[[127 122 127 136 142 122 131 146 133 119 136 149 126]
 [125 128 128 154 124 121 111 129 138 137 120 127 122]]
->
[[125 128 128 154 124 121 111 129 138 137 120 127 122]
 [127 122 127 136 142 122 131 146 133 119 136 149 126]]

[[145 107 126 105 139 126 109 144 121 117 131]
 [123 129 132 119 110 109 121 140 131 118 112]
 [141 106 130 116 137 118 117 138 117 130 130]
 [133 118 137 114 127 108 119 144 112 151 125]]
->
[[133 118 137 114 127 108 119 144 112 151 125]
 [141 106 130 116 137 118 117 138 117 130 130]
 [123 129 132 119 110 109 121 140 131 118 112]
 [145 107 126 105 139 126 109 144 121 117 131]]

[[129 126]
 [130 110]
 [142  99]]
->
[[142  99]
 [130 110]
 [129 126]]

[[136 136 130 121 134 112 137 122 143 131 132]
 [129 123 133 122 125 126 133 123 137 130 134]
 [134 132 120 125 138 128 134 125 121 120 129]
 [125 127 132 129 122 125 126 129 136 133 129]
 [140 142 104 129 147 129 136 124 113 105 126]
 [116 119 122 139 123 152 114 141 101 120 123]
 [135 133 123 125 138 125 134 124 124 123 127]
 [124 123 128 131 123 135 124 130 123 127 127]]
->
[[124 123 128 131 123 135 124 130 123 127 127]
 [135 133 123 125 138 125 134 124 124 123 127]
 [116 119 122 139 123 152 114 141 101 120 123]
 [140 142 104 129 147 129 136 124 113 105 126]
 [125 127 132 129 122 125 126 129 136 133 129]
 [134 132 120 125 138 128 134 125 121 120 129]
 [129 123 133 122 125 126 133 123 137 130 134]
 [136 136 130 121 134 112 137 122 143 131 132]]

[[119 109 144 105 153 115 156 122 145 120]
 [110 122 142 128 130 138 126 110 145 134]
 [130 134 118 111 124 128 153 136 127 134]
 [115 122 125 123 144 112 150 111 142 113]
 [132 111 138 104 143 119 154 129 145 125]
 [ 98 127 147 110 146 112 139 101 132 108]]
->
[[ 98 127 147 110 146 112 139 101 132 108]
 [132 111 138 104 143 119 154 129 145 125]
 [115 122 125 123 144 112 150 111 142 113]
 [130 134 118 111 124 128 153 136 127 134]
 [110 122 142 128 130 138 126 110 145 134]
 [119 109 144 105 153 115 156 122 145 120]]

[[102 110 155 145 103 115 127 143 138 119 126 150 149 123]
 [109 121 133 136 141 109 139 105 111 129 140 149 126 130]
 [103 130 124 140 112 148 113 137 142 140 120 138 150 124]
 [154 109 133 113 102 142 139 121 152 149 116 125 141 136]
 [127 140 135 124 148 127 121 108 150 118 154 132 129 104]]
->
[[127 140 135 124 148 127 121 108 150 118 154 132 129 104]
 [154 109 133 113 102 142 139 121 152 149 116 125 141 136]
 [103 130 124 140 112 148 113 137 142 140 120 138 150 124]
 [109 121 133 136 141 109 139 105 111 129 140 149 126 130]
 [102 110 155 145 103 115 127 143 138 119 126 150 149 123]]

[[112 131 143 118 106 128 126 135 134 122 125 135 129]
 [128 135 150 114 121 123 157 137 143 117 128 131 149]
 [118 143 125 101 113 125 137 140 137 116 127 129 139]
 [136 141 139 111 110 124 131 136 134 107 130 139 130]
 [122 144 134 114 105 123 145 137 133 129 114 127 119]
 [128 136 133 111 116 122 138 139 132 108 131 125 114]]
->
[[128 136 133 111 116 122 138 139 132 108 131 125 114]
 [122 144 134 114 105 123 145 137 133 129 114 127 119]
 [136 141 139 111 110 124 131 136 134 107 130 139 130]
 [118 143 125 101 113 125 137 140 137 116 127 129 139]
 [128 135 150 114 121 123 157 137 143 117 128 131 149]
 [112 131 143 118 106 128 126 135 134 122 125 135 129]]

[[129 151 111 131 119 129 114 123 142]
 [146 151 112 132 119 128 114 122 143]
 [141 151 114 133 118 128 115 119 144]
 [131 106 135 114 141 124 136 134 125]
 [134 138 123 135 122 132 123 117 129]
 [127 109 133 114 142 123 136 135 124]
 [132 106 134 115 142 126 135 136 125]]
->
[[132 106 134 115 142 126 135 136 125]
 [127 109 133 114 142 123 136 135 124]
 [134 138 123 135 122 132 123 117 129]
 [131 106 135 114 141 124 136 134 125]
 [141 151 114 133 118 128 115 119 144]
 [146 151 112 132 119 128 114 122 143]
 [129 151 111 131 119 129 114 123 142]]

[[128 135 133]
 [136 106 109]
 [146 112 116]]
->
[[146 112 116]
 [136 106 109]
 [128 135 133]]
